In the rows, zero is written as 128.
A: rows in several groups, each row roughly a mix of its group's directions
A (132 x 12)
[[157  80 145 138 119 137 129 109 170 146 131  78]
 [124 146  65 126 162 129 129 162 153 166 138 126]
 [141 113  77 145 152 143  77 132 134 140  84 124]
 [114 139 139 142  78 155 132 115  95  85  88 119]
 [114 100 115 124 123 168 102  96 163 115  78 109]
 [118  95 166 130 142 140 128 177  86 158 103 121]
 [121 135 122 145  59 173 128 148 160 120 118 131]
 [162 113 108 141 114 173 117 138 171  90 104 107]
 [123 157 124 111 111  91  96 119  61 132 129 145]
 [101 110 153 152 107 150 181 122 103  91 111 150]
 [144 170 153 153 152 111  88 152  89 106 129 149]
 [154 120 148 104 135 199 138 142 145 143 123 161]
 [138 119 189 105  90 130 105 163 126 156 117 143]
 [150 150 157 138 109  81 142 115 126 167 115 175]
 [128 124 127  82 166 123 118 157 180 137 148  95]
 [116  94 107 136 169 152 166  83 110 114 139 103]
 [118 129 133 128 123  94 145  90  94 122 157 189]
 [ 99 154 114 124  75 150 154 148 165 134 163 123]
 [151 130 159 137 129 168 132 167  92 171 112 153]
 [104 154 117 147 161 120 148  65 135 133 106  97]
 [155 129 143 140 121 113 128 154  92 200 140 116]
 [123 109 132 105 145 139 147 107  81  98  94 177]
 [115 112 102 137 131 129 186  84 100  98 144 107]
 [141 106 152  90 171 106  93 133 144 106 162 103]
 [101 124 164 109 106 170 154 132  83 104 105 146]
 [127 168 129 104 141 100 162 134 124 112  65 115]
 [125 156 123 114 199 140 170 135 134 136 151 143]
 [ 82 111 144  83 116 132 125 121 115  89 171 111]
 [177 101 157 171 120 138 106 133 112 145 148 164]
 [100 181 102 134 158 164 170 138 141 122 139 127]
 [137 160 111 113 156 126 160 136 158 135  62 126]
 [147 120 169 148  90 148 118 146  84  95 149 152]
 [ 96 131 156 128  96 175 136 120 114  79 159 128]
 [121 137 129 158 103  82 108 117 141 176 171 115]
 [172 132 148 117 140 163 147 161  87 162 110 144]
 [110 155 119 136 155 155  69 128 100 118  89 145]
 [116 149 125  76 174 136 119 158 122 158 151 156]
 [144 121  89 172 119 124  89 102 131 145 170 154]
 [ 83  74 141 121 132 142 152 151 110 123  88 110]
 [173 135 138 136 117  72 131 144 117 155  83 137]
 [ 93 154 123 151 137 134 155 147 110  95 117 188]
 [124 119 148  98 170 158 135 189 121 130  98 121]
 [101 102 127 158 167 173 169 111 127 101 115 137]
 [151 126 114 121 101 140  95  91 121 120 110  63]
 [ 89 106  89 113 162 102 109 111  95 109 101 147]
 [128 168  77 172 119 107 113 119 140  91 113 129]
 [108 106 158  97 120 160 157 142 128  91 112  80]
 [130  80 124 143  93 142 107 117 153 113  95  81]
 [128 150 131 148 121 128 126 122 120 154 212 136]
 [120  72 155 107 107 126  95  82 137 112 114 112]
 [136 133 163 139  60  82 134 120 108 127 134 123]
 [141 152 173 144 103 104 168  86 136 130  95 126]
 [132 172  80 160 132  81 107 131 140 116 132 148]
 [134 162  75 102 137 103 167 123 149 108 114 100]
 [ 92  86 152 124 127 184 127 130 145 106 105 154]
 [155 117  88 151 151 156  80 130 119 156  94 142]
 [109 141 154 171 128 116  79 118 104  88 134 158]
 [132 139 118 139 129  52 111 120 108 134 152  92]
 [109  97 111 115 126 149 123 134 151  74  99  81]
 [116 160  96 144 109  85 175 132 124 102 150 154]
 [143 157 106 142 153 123 120 119 104 148 165 190]
 [111 128 112 175 138 156  99 106  87 115 171 122]
 [162 126 112 159 105 155 100 145 180 135 129  92]
 [116 188 127 151 137 142  90 145 164 114 137 159]
 [109 151 106 116  73  84 135 160 127 144 155 111]
 [158 162 170 158  92 102 162 125 113 131 106 142]
 [138 164 107 120 146 115  52 138 129 149 117 129]
 [ 94 123 141  94 170 135 146 116 116 105 185 125]
 [141  89 138 123 131  73 123 110  87 134 149  91]
 [135 108 120 152 124 183  99 126 114 150 174  97]
 [ 98 108 150  88 121 162 130 105 144  80  98 115]
 [133 161 132 123 135 183 111 140 180 129 134 164]
 [149 119 142 127 117 146 119 154 162 139  65  87]
 [156 148  91 104 130  80 141 101 147 129 157  92]
 [125 115 178 135 109 152 142 175 167 131 112 159]
 [153 147  91 167 114 121 116 137 143 162  74 123]
 [100  87 110 105 109 144 148  97 184 133 139 114]
 [150 131 148 156 105 140  97  82 116 108 155 173]
 [140 118 115 122 103 150 124 137 183 140  65 128]
 [129 139 148 129 107 147 161 125 136  97 201 124]
 [ 68  90 123 160  92 112 133 117 134 151 121 111]
 [ 94 148 104 152 100 132 116  91 177 100 139 149]
 [130  78 164 110 112 146 176 106 111 131 141 100]
 [139 165 117 136 103  67 134 143  98 134  92 113]
 [125 125 118  90 142 183 162 153 166 135 102 133]
 [157 158  94 157 119 115 124 132 177 105 165 149]
 [133  75 128 127  90 137 140  67 132 133 151 134]
 [124 101 168 120 108 146 189 156 159 127 138 139]
 [141 115 120  92 202 133 126 160 118 123 127 148]
 [158 125 143 181  98 178 112 135 123 119 110 154]
 [125 110 133 113 182  92 114  81 108 125 101 108]
 [110 175  95 103 169 130 166 151 142 127 104 120]
 [154 119 146 153  76 136 149 102 150 101 169 145]
 [107 120  74 133 160 158 100 129 119 102 171 117]
 [125 103 154 140  89 150 122  94  85 106  96 100]
 [156 150 133 111 165 159 130 163 121 150  74 139]
 [117 145 121 154 111  85 108 125 150 166 179 107]
 [156 118  96 161 172  99  96 121 106 165 123 128]
 [ 76 103 119 105 146  89 115 121 104 130  86 105]
 [112 146  93 153 130  81  92 129 153 155 162 112]
 [176  95 137 116 104 161 153  90 105 148 138 148]
 [142  88 144 119 120 136 112  80  95 138 123  76]
 [126 126 151 111  96 190 145 144 150 104  99 104]
 [157 164  98 121 112 171 174 130 138 150 106 147]
 [ 99 110 108  91 130 108  97 155  89 105 166 112]
 [115 123 141 129 130 106 190 158 145 129 160 171]
 [162 112 118 100 122  94 112 105 131 163 160  80]
 [146 164  90 131 109 139 155  84 137  87 117 153]
 [141  92 134 115 137 161 101 116 147 108  63 129]
 [106  94  95 129 151 164 106 105  81 109 151 138]
 [152 174  96 117 127 122 121  94 174 102 157 136]
 [149 143 166 141 109 121 121 146 143 196 118 100]
 [146 146 167 133  71 147 159 159 138 117 131 157]
 [ 91  82 117 129  99 134 162 132 140 173 114 101]
 [113 172  72 115 124 121 157 112 103  91 139 121]
 [125  86 157 153  98 153 172 104 127 103 113 105]
 [ 91 164 132  95 102 138 177 146 152 111 152 122]
 [160 109 125 148 136  81  79 112 143 165 139 109]
 [110 163  71 140 159 154 149 120 143  89 123 126]
 [134  90 174 117 117 155 164 155 172 142 134 124]
 [109 156 132 131 139 147  87 129 193 113 153 149]
 [117 103  96 149 143 159  77 128 115 155 146  89]
 [169 163 136 141 107 110 136 152 189 134 107 130]
 [131 125 161 134 107 119 152  95  89 143 167 175]
 [151 163 115 121 154 154 151 137 124  98 162 180]
 [154 102 167 131 152 183 122 136 121  99 129 164]
 [103 134 157 114 144 158 160 175 138 131 127 179]
 [132 117 110 123  95 185 167 102 152 143 114 153]
 [117 151 104 152 129  93 111 118 132 153 196 140]
 [167 125 106 136  90 122 157  71  99 130 136 140]
 [133 128 151  87  67 103 145 161 150 124 110 132]
 [107 146 109 152 163  90 118 132  97 130 137 185]]
the one row of each list that fits no group (the others fit one group, some only roughly)
  k_766: [133 141 125 106 143  69 129 143 117 169 167 156]
  k_342: [143  84  92 153 110 154  93 111 146 103  97 113]
  k_801: [143  85 156 119 106 129 184 112 144 136 150  94]
  k_348: [140  97 117 114 132  63 127 113 134 150 111  82]
  k_963: [171 130 121 148 171 112 131 111 134 150  70 139]
  k_38: [ 92 111 162 122 146 166 151 134  84 117 115 167]
  k_141: [152 110 134 141 139  75 127 105 138 185 157 129]
  k_610: [126 115 131 142 125 116 117  94  72 168 136 174]
  k_608: [179 151 114  78 159 121 152 150 131 141 144 109]
  k_662: [113 110  99 108 180  89 114 101 134 157 144 103]
  k_101: [147 137 139 154 134 154 139 164 115 138 188 167]
  k_416: [121 124 153 183 120 141 120 158 170 121  94 157]
  k_849: [148 111 148 128 112 184 145 144 126 185 125 151]
  k_697: [101 174 116 135 108  97 170 118 140 152 166 111]
  k_33: [120 152 139  83 114  72 154 162 106 121 145 126]
  k_348
  k_325: [ 98 141 145 121 104 136 184 146  99  99 129 169]
  k_473: [ 79  83 150 132 117 151 107 138 171 155 137 129]
  k_703: [ 97 123 137 124 134 156 148 148 160 103  93  71]
  k_935: [ 81 118 110 108 160 123 103 146 112 147 121  73]
  k_953: [154 128 150 110 137 130 145 125 163 124  53 129]
  k_406: [ 92  74 123 124 104 159 167 111 125 124  94 128]
  k_718: [ 82 131  95 133 108 138 134 114 197 124 129 120]
  k_482: [106 179 108 182 110 103 101 128 144 138 130 142]
  k_165: [127  81 104 149 135 164  94 105 165 158 146 125]
  k_282: [171 153 145 113 162  94  91 144 122 141 166 113]
  k_703
  k_373: [120 100 153  95 123 121 196 130 118 140 163 129]
  k_167: [170 137 139 159 114 140 139 167 136 165 157 168]
  k_824: [122  73 136 138  91 112 148  93  91 155 125 115]
  k_931: [156 153 109 133 126  71 117  84 117 100 154 118]
  k_996: [142 114 118 138 151 146  98 115  83 168  94 167]
  k_737: [126 155 122 139 154 121 161 152 113 153 193 146]
  k_340: [139 186 137 100 158 116 154 172 149 129 117 142]
  k_911: [106 180 140 152 109 148 178 104 145 119 155 124]
  k_271: [135 115  98 136 122  87  98 119 158 135  66 134]
  k_392: [115  88 127 101 177 144 106 124 121 121 183 133]
  k_347: [106 177 106 123 155 132 114 144 175  85 121 129]
  k_333: [112  84 177 115 157 152 123 123  90 157 122 146]
  k_646: [151  87 140 116 137 123 169 105  83 102 163 135]
  k_376: [151  79 141 133 122  96 136  93 133 155 155  86]
  k_646
  k_506: [154 167 141 149 114  88 133 126 151 167 164 158]
  k_958: [109 156 152 141  67 101 164 112 122 120 154 114]
  k_495: [166 125 138 136 143 173 107 140 111 177  87 130]
  k_974: [161 145 166 124 115 139 147 162 167 138  86 101]
  k_928: [ 93 105 103  82 176 122 115  99 140 127 129 100]
  k_641: [144 107 140 116 130 106  76 102  81 163 133 107]
  k_188: [116 131  67 157 123 147 104 123 161 157 102 107]
  k_156: [137  72 165 112 133 160 101 116 139 116 160 156]
  k_705: [ 97  88  96 137 115  97 110  88 126  84 136 133]
  k_492: [ 87 113 130 104 129 110 129 143 145 102  98  66]
  k_531: [ 85 112 133 164 137 124 180 111  98 114  97 144]
  k_331: [175 130 146 166 132 159 118 162  99 118 120 167]
  k_208: [130 132 107 182  92 122  94 102 106 130  92 107]
  k_645: [ 79 135 101 107  75 119 117 121 138 114 143  89]
  k_531
  k_758: [108 150 149  97 167 140 150 146  75 152 153 128]
  k_281: [161 130  94 165 117  97  90 123 161 154 103 142]
  k_380: [189  93 147  89 135 124 137 107 113 138 157 115]
  k_104: [130 121 116 135 151 173  91 150 114 175 123  86]
  k_246: [109 112 190 114 100  99 154 114 114 155 139 103]
  k_596: [125 164 116 113 140  74 113 110  88 113 168 121]
  k_291: [143 126  91 108 130  84 165 104  98 104 115  94]
  k_108: [130 100 126 137  96 112 142  78 120  82 131 171]
  k_472: [152  94 150 143  70 125 150 115 151 120 119  88]
  k_749: [125 181 124 128 162  84 166 138  93 136 132 123]
  k_596
  k_785: [169 151 172 152 134 142 159 130 133 117  86 158]
  k_335: [146  91 150 134 110 169 143 104  85 114 112 167]
  k_895: [ 91 163  65 112 140 141 134 153 142 128 120 102]
  k_320: [146 129 144 156 125 149 130 154 107 135 196 162]
  k_844: [127 108 127 128 101 173 154 136 149 194 127 134]
  k_961: [ 72 140 164 121 128 111 139 160 141 128 166  95]
  k_407: [130 124 135 107 137 123 137 166 125 148 204 147]
  k_916: [160 132  80 151 148 153  89 137 159 128  91 133]
  k_867: [132 185  99 100  75 119 137 141 136 108 131 114]
  k_865: [115  88 161  97 161 174 164 137 134 144 139 127]
  k_909: [154 138 143 176  76 139 125 111 149 140  85 132]
  k_103: [ 95 101 138 142 172 153 138 102  76 122 118 151]
  k_27: [125 165 167 101 128 108 175 151  99  97 128 139]
  k_390: [165 183 115 137 141  90 117 117 106  89 142 130]
  k_961
  k_245: [127 104 157  97  91 152 157 105  86 118 126  93]
  k_680: [ 98 100 144 162 128 198 125 138 122 131 150 118]
  k_509: [107 127 113 120 113 126 199 117  98  92 149 126]
  k_310: [ 88 105 136  90 132  97 141  79 138 124 158 105]
  k_207: [ 84 110 131  89  73 118 117 122 140 104 124  97]
  k_857: [115  78 114 139  99 151 112 119 144 100 141  74]
  k_643: [ 88 140 128 127 118  54 137 110 129 127 161 135]
  k_177: [142  74 162 110 138 109 100 112 123 143 172 108]
  k_113: [121 152 114 139 111 152 113 133 193 173 147 138]
  k_432: [120 154 142  85 151  66 160 142 109 131 134 119]
  k_796: [149  91  88 159 102 129  91  94 140 101 108 132]
  k_680
  k_111: [ 70 144  89 151 116 115 142 116 155  98  99 124]
  k_625: [ 95 151 146  98 161  99 172 104 116 117 156 107]
  k_296: [127 115 156  99 161 135 129 170 161 172 150 151]
  k_866: [129 140 141 132  58  99 171 138 123 104 133 137]
  k_671: [124  91 141 130  87  96 144  85 129  87 117 152]
  k_748: [127  78 134 124 115 158 167 140 100 173 101 127]
  k_197: [ 80 122 106 107 101 119 149 142 163 140 114  77]
  k_235: [ 92  77 152  97 154 137 117 139 154  94 120 107]
  k_745: [163 114 148 125 130  90  93  97 112 134 182 115]
  k_383: [118 148 107 159 102 114 147 111  78  97  88 146]
  k_994: [118 172 127  96 128 152 130 185 160 127 124 159]
  k_267: [119 193 102 140 141 120 116 132 150  80 117 143]
  k_179: [ 91 101  84 123  91 130  83 136 135 131 143  96]
  k_197
  k_561: [125 139 180 123  97 136 155 139 133 149 171  87]
  k_456: [ 96  99 115 120 124 111 173 154 106 141  87  91]
  k_220: [144 129 152 123 139 126 134 172  82 115 179 159]
  k_410: [137 139 143 104  97 140 159 177 185 128 133 132]
  k_985: [115  87 135 117 117 154 116  79 168  94 145 146]
  k_954: [123  81 106  88 124 105  84 133 140 122  90 111]
  k_782: [151 143 100 137 153  97 107 131 125 154  83 177]
  k_68: [103  93  82 123 111 114 112 115 164 129 102  84]
  k_872: [132 150 105 165 122 101 151 155 187 116 136 155]
  k_356: [134  92 122 104 138  80 130  96 114  90 144  89]
  k_696: [157 120 176 129 100  89 116 128  86 106 101 130]
  k_526: [135 179 111 152 134 107 124 127 104  69 108 146]
  k_277: [147 176  78 131  90 101 117 122 145 107 125 105]
  k_201: [ 86  98  92 113 110 120 161  98 145  91 111 112]
  k_68
  k_452: [149 148  99 188 130 152 117 144 108 149 166 142]
  k_685: [165 133 120 136 154 198 114 141 106 149 138 146]
  k_254: [106 133 115  82 158 105 146  96 145  91 159 104]
  k_12: [ 96 146 124 115  84  79 125 122  92 106 127  95]
  k_264: [142 131 168 113  86  91 150 148 124 138 174 149]
  k_19: [119 137 127 148  89 178 126 115 158 165 140 168]
  k_88: [147 102  90 145 162 166  92 159 138 150 141 148]
  k_979: [148 104 108 137 131 133 104 103  96 138  74 173]
  k_714: [143 125 104 143 177 117 118 151 123 166 179 149]
  k_200: [ 90  86 115 146  78 143 151  91 144 142 123 130]
  k_575: [140 135 142 126  99 146 163 139 174  67 122 123]
  k_254
  k_612: [ 91  98  98 102 140 112  84 106 115 112 133  88]
  k_50: [145 122 181 137  88 156 142 129 128 162 157  97]
  k_938: [141 129 129 138  98  97 122 143 188 126  86  96]
  k_70: [ 88 176 112 131 129 159 162 157 120 111 164 129]
  k_286: [132 138 142 168  84  98 142  85 147 163 148 120]
  k_789: [141 127  86 125 153 178 131 136 142  74 133 150]
  k_293: [119 140  89  95 124 126 188 116 106 106 155 108]
  k_700: [ 90  82 141 117 117 154 117 117 100 118 141  75]
  k_878: [ 93 133  84 138 160 116 120  89 135 152 159  94]
  k_742: [141 137 163 143  65 129 127 156 160 111  98 123]
  k_5: [119 125 121 144 117  73 173 114  99 122 169 148]
  k_726: [141 147 124 149  66  73 146 135 133 114 139 138]
  k_436: [187 136 126  97 133 150 171 144 101 149 107 133]
  k_272: [119  80 166 174 120 148 133 101 104 116  98 122]
  k_823: [177 182 114 116 133 107  99 100 154 138 126 112]
  k_823
  k_4: [143 119 109 191  78 144 105 111 137 149 129 122]
  k_676: [116 114 159  63 155 104 149 154 112 108 141 133]
  k_925: [145 159 105 118 180 100 158 161 126 161 134 142]
  k_497: [152 144 136 163 113 162 147 178 118 125 157 166]
  k_422: [138  74 185 122 103 113 147 135 131 159 142 131]
  k_698: [143 118  81 159 132 117  77 130 163 139  94 121]
  k_655: [166  88 166 141 146 106 108  88 129 150  98 134]
  k_558: [121  75 155 106 161  95 121 151 102 139 129  94]
  k_827: [ 99 135 133 120 158 157 106 151 159  89  89  95]
  k_411: [101 113 140 158 181 171 113 127 122 123  96 157]
  k_871: [106 150 164 125  83 141 130 159 103 109  97 165]
  k_827
  k_334: [121 123 101 129 174 153 118 105 148 129  64 119]
  k_969: [ 99  79 141 112 146 118 142 129  91  87  98 104]
  k_106: [124  76 175  98 153 151 104 150 135 147 145 121]
  k_345: [134 171 106 136 134  86  94 102 155  93 157 127]
  k_490: [ 89 100 128  60 126 131 128 127 148  97 124 106]
  k_265: [113 134 136  98 145 163 150 159 139  91 154  78]
  k_336: [172 114 126 109 136  90 133  90  86  95 141 112]
  k_797: [133  96  95 103 128 107  92 122 151 141  72 105]
  k_39: [102 133  97 135 112 118 115 152 119 146 203 123]
  k_20: [111 148  84 111 156 172 129 105 114  90 116  99]
  k_820: [143 177 138 146 143 163 123 170 109 134 102 166]
  k_999: [ 72 127 116 126 147  99 135 159 123  93  88 106]
  k_398: [119 120 108 149 151 120 117 113 133 156 170  63]
  k_977: [117 136 150 138  94  63 148 109 147 138 162 146]
  k_125: [145 150 127 172  58 112 121 137 120 154 130 129]
  k_398
  k_358: [123 163 116 196  89 139 136 128 109 140 150 127]
  k_817: [ 99 155 114 166  87 160 119 109 149 122 113 169]
  k_955: [118  92 126 148 192 111 141 124 136 150 157 159]
  k_604: [140 136 107 105 161 109  62 115 107 162 129 119]
  k_505: [127  96 124 117 113 167 182 140 104 151  87 129]
  k_644: [ 82  94 117  80 129 135 111 106 145 115 160 101]
  k_295: [136  90 137 149 129 143 100  67 160 142 105 113]
  k_352: [102 103 131 114 135 158 109 149 123 144 108  58]
  k_22: [ 71  95 127 121 142 113 122 126 139  72 110 110]
  k_311: [151 166 109 124 163 112 127 142 133 150  80 172]
  k_192: [108  86 136 102 156  97 142 157 109 122 105  81]
  k_445: [ 66 122 111 114 123 139 107  94 112  94 143  96]
  k_654: [124  92 150 108 140 164 145 174 127 177 112 119]
  k_980: [120 137 130 168  87 106 106 133 128 191 124 148]
  k_960: [ 94 119 150 163 129 124 124 169  78 136  89 129]
  k_980
